[[130 115 131 117 138 132 133 139 126 129 129 141]
 [121 108 129 128 134 133 142 148 140 132 129 149]
 [151 125 139 103 145 113 109 111 103 119 125 125]
 [105 133 109 137 112 147 154 149 145 133 135 126]
 [110 147 107 135 108 144 145 135 135 129 135 111]
 [121 115 125 128 130 131 141 143 138 129 130 140]
 [132 143 128 137 120 116 116 109 125 124 126 110]
 [138 138 130 125 127 113 114 108 119 121 126 113]
 [124 153 125 150 111 126 118 110 131 130 126 106]
 [105 122 116 140 118 150 154 156 149 138 133 140]
 [141 115 142 120 143 119 117 124 121 127 124 140]
 [107 147 108 143 105 144 145 136 140 132 134 112]] yields 125

[[134 108 136 107 122 115 118 150 129 121 108 119 140 121 132]
 [105 116 121 102 107 131 141 128 135 138 111 135 126 147 144]
 [154 118 144 131 125 122 143 119 110 103 130 128 108 144 110]
 [112 151 134 104 116 145 150 152 135 136 103 153 108 138 150]
 [104 102 142 130 106 121 115 123 153 109 124 119 124 111 113]
 [128 131 112 143 118 112 147 141 139 110 141 109 117 142 130]
 [121 127 142 107 102 134 130 147 134 144 119 128 112 147 103]
 [104 130 145 128 136 137 138 147 154 153 108 109 104 154 151]] yields 110

[[107 136 102 124 118 151 120 116]
 [141 121 141 135 129 111 140 147]
 [135 130 123 136 106 119 116 134]
 [148 120 152 133 138 106 141 145]
 [107 131 109 131 120 138 113 113]
 [128 125 128 137 120 117 121 131]
 [117 125 128 129 138 129 124 118]
 [140 125 140 135 123 110 118 130]
 [125 133 124 122 127 137 119 116]
 [129 131 124 126 122 132 124 127]
 [147 122 150 129 137 111 137 139]] yields 134

[[127 130 127 124 148 126 127 131 129 131 125 128 130 131 124]
 [126 131 130 133 104 123 132 125 127 123 132 134 126 124 131]
 [125 126 130 132 136 124 123 128 130 132 130 122 125 127 130]
 [123 126 128 124 113 127 130 127 127 129 131 134 128 130 122]
 [134 128 127 136 125 122 127 126 129 129 129 136 127 129 125]
 [129 129 129 133 136 128 131 133 131 128 129 129 119 137 129]
 [135 125 129 126 123 126 130 126 130 129 132 125 128 127 134]
 [134 130 128 123 124 132 126 126 126 132 130 135 126 124 126]
 [131 127 128 124 149 131 123 128 130 129 128 125 128 128 125]
 [124 128 128 142 134 121 130 132 133 128 131 123 125 125 127]
 [124 131 125 130 145 129 132 126 130 125 124 125 118 122 128]
 [127 131 124 121 141 127 122 126 126 129 126 124 121 130 132]] yields 130

[[131 128 127 127 124 119 114 111]
 [128 114 115 123 124 113 105 113]
 [128 135 144 151 154 151 145 140]
 [126 116 115 118 119 116 115 121]
 [137 136 126 112 106 112 120 122]
 [124 121 116 111 112 117 125 131]
 [131 124 116 109 106 110 118 127]
 [131 127 129 132 130 123 116 113]
 [137 135 137 139 138 131 123 120]
 [132 137 137 134 135 140 144 141]
 [140 141 136 130 127 130 135 134]] yields 140

[[113 137 125 119  99 126 131]
 [148 122 131 124 147 127 124]
 [103 128 111 121 113 127 120]
 [127 120 145 140 119 121 124]
 [102 130 124 125 101 133 133]
 [140 115 135 135 136 119 124]
 [116 129 133 139 118 131 133]
 [125 119 123 138 135 125 125]
 [126 139 135 139 131 138 142]] yields 120

[[112 116 136 136 110 130 140 112 108 138 130 109 144 111 110 131]
 [136 124 130 124 127 127 133 130 131 140 125 132 128 117 131 134]
 [117 122 125 137 113 133 125 116 113 133 134 110 135 116 117 120]
 [130 134 124 131 140 132 116 133 140 117 129 144 118 138 137 125]
 [127 130 124 130 122 130 124 125 126 129 129 123 124 126 127 124]
 [121 106 110 139 121 137 112 122 117 126 134 118 123 115 116 111]
 [131 130 128 128 130 131 125 130 130 128 127 131 125 128 130 129]
 [119 130 131 133 125 131 129 121 123 123 127 124 128 131 121 129]
 [124 139 129 131 129 128 125 127 130 118 129 129 123 141 130 126]
 [124 133 116 135 129 132 111 126 131 117 134 131 119 136 131 114]
 [138 114 119 125 133 130 124 135 127 132 126 128 124 121 122 125]
 [123 107 114 136 114 134 119 121 113 138 135 112 133 106 116 113]] yields 120

[[131 132 130 127 115 123]
 [121 126 142 139 127 128]
 [139 117 116 107 115 116]
 [127 142 144 138 128 117]
 [148 130 121 116 126 120]
 [139 132 143 120 129 122]
 [143 119 118 111 116 115]
 [149 131 123 117 122 118]
 [142 116 116 107 116 116]
 [124 124 139 141 129 129]] yields 116

[[144 124 146 110 105 117 144 132 149]
 [128 132 128 139 134 116 112 114 124]
 [131 134 125 124 147 147 148 129 135]
 [122 125 117 142 133 127 123 115 121]
 [142 123 150 109 103 131 130 146 145]
 [136 134 107 127 144 150 134 138 131]
 [135 144 119 118 144 144 145 122 123]
 [115 120 129 138 123 122 113 140 111]
 [136 132 117 142 139 119 112 122 120]
 [131 144 134 112 143 149 151 124 129]] yields 135
---
[118 122 131 124 141 120 150] result: 118
[131 110 138 153 127] result: 131
[105 111 123 120 115 115 143] result: 105
[132 137 133 133 131 153] result: 132
[152 104 140 115 151] result: 152
[129 154 122 128 117] result: 129
[140 152 143 155  99 108] result: 140
[147  99 140 128 123 114] result: 147
[128 103 123 120 124] result: 128
[140 151 131 137 124] result: 140
---
[123 121 139 128 103]	123, 103

[136 111 119 116 103]	136, 103

[134 153 137 139 155]	134, 155

[[149 155 149 127 115 127 127]
 [150 154 150 126 114 128 128]
 [148 155 148 125 116 129 129]]	149, 129

[[124 129 127 132]
 [129 126 127 127]
 [131 135 105 151]]	124, 151

[[139 152 138 133 122 124 125]
 [141 114 107 116 145 118 149]]	139, 149

[131 156 128 130 129 134]	131, 134

[145 103 137 104 149 140 115]	145, 115

[[133 127 128 129 127]
 [134 129 148 124 128]
 [127 128 151 129 128]]	133, 128

[121 131 128  98 149]	121, 149
---
[[122 130 129 130 125 117 128 131 133]
 [129 137 120 129 124 121 127 123 132]
 [129 140 114 132 127 123 129 106 134]
 [122 128 130 129 127 120 127 132 132]
 [121 124 130 129 131 126 123 130 128]
 [126 131 125 129 127 124 127 124 130]
 [135 133 126 123 124 130 121 144 123]
 [127 132 126 128 125 121 127 132 130]
 [136 124 135 126 127 135 137 131 126]
 [121 123 133 131 129 123 133 125 132]
 [119 119 136 132 133 127 133 120 131]
 [127 112 145 125 133 139 129 145 121]] >> 121

[[121 137 114 131 144 145 127 130 135 139 132 132 126 142]
 [130 145 126 131 148 142 133 117 124 140 127 125 121 145]
 [115 139 122 138 137 138 135 127 134 117 123 148 114 142]
 [133 111 114 114 126 129 119 125 130 132 130 112 139 112]
 [137 117 139 122 125 131 121 113 116 130 122 111 140 124]
 [129 146 134 146 149 150 148 121 118 130 115 128 139 143]
 [127 141 151 141 131 131 140 119 123 138 120 138 134 142]
 [106 136 109 144 139 141 147 132 130 111 120 146 123 134]
 [122 130 133 136 132 138 134 135 139 129 127 145 128 134]] >> 134

[[126 131 129 129 126 126 127 127 132]
 [127 129 128 128 127 128 130 128 131]
 [128 130 127 127 128 122 125 127 131]
 [129 128 126 129 128 128 128 127 130]
 [130 125 131 123 154 125 123 126 131]
 [127 128 129 129 128 123 126 126 133]
 [131 123 132 123 155 128 120 125 130]
 [128 127 129 129 129 127 129 128 131]] >> 131

[[129 116 126 120 123 111 124 129 137 119 111 112]
 [109 123 129 145 131 118 129 121 136 149 110 123]
 [140 118 124 146 111 123 134 138 125 120 119 115]
 [134 116 139 127 121 133 136 126 125 120 134 137]
 [116 109 116 146 120 147 125 136 140 144 134 120]
 [102 131 114 131 128 121 132 120 121 122 147 123]
 [112 139 116 140 132 116 139 128 135 127 129 108]
 [136 138 118 116 115 122 120 114 116 112 140 131]
 [127 110 130 116 127 118 124 133 139 128 133 121]] >> 121

[[129 124 128 132 127 135 129 127 123 130 131 126 121 128 121]
 [128 120 119 124 124 136 115 134 132 138 135 123 134 123 127]
 [133 127 132 128 128 132 128 127 132 130 131 131 131 131 124]
 [128 133 130 133 127 131 120 124 133 125 132 130 128 129 114]
 [129 135 109 136 111 149 120 114 137 134 143 141 121 113 136]
 [124 134 126 134 130 137 120 130 137 125 131 132 131 135 123]
 [141 128 121 127 140 138 107 125 144 114 121 125 130 131 109]
 [131 127 127 129 127 137 127 128 125 132 131 127 121 126 124]
 [128 126 124 129 128 130 127 129 130 130 128 130 130 130 128]
 [124 130 112 132 120 133 117 125 140 127 145 132 133 128 125]
 [146 131 119 133 139 152 116 121 133 132 123 128 124 107 135]] >> 135

[[105 139 127 129 131 133 127 127 128 136 135 127 132 132]
 [126 130 126 129 130 131 128 126 130 128 133 128 129 130]
 [119 138 127 129 133 138 123 127 126 132 129 127 124 128]
 [125 131 123 128 129 125 126 128 128 129 128 128 127 128]
 [125 131 126 127 131 135 126 128 127 129 133 128 127 128]
 [116 133 123 129 138 145 126 124 131 128 134 127 128 132]
 [121 137 124 129 134 138 126 127 127 131 133 127 124 131]
 [113 138 127 131 131 133 124 127 126 135 133 127 128 128]] >> 128
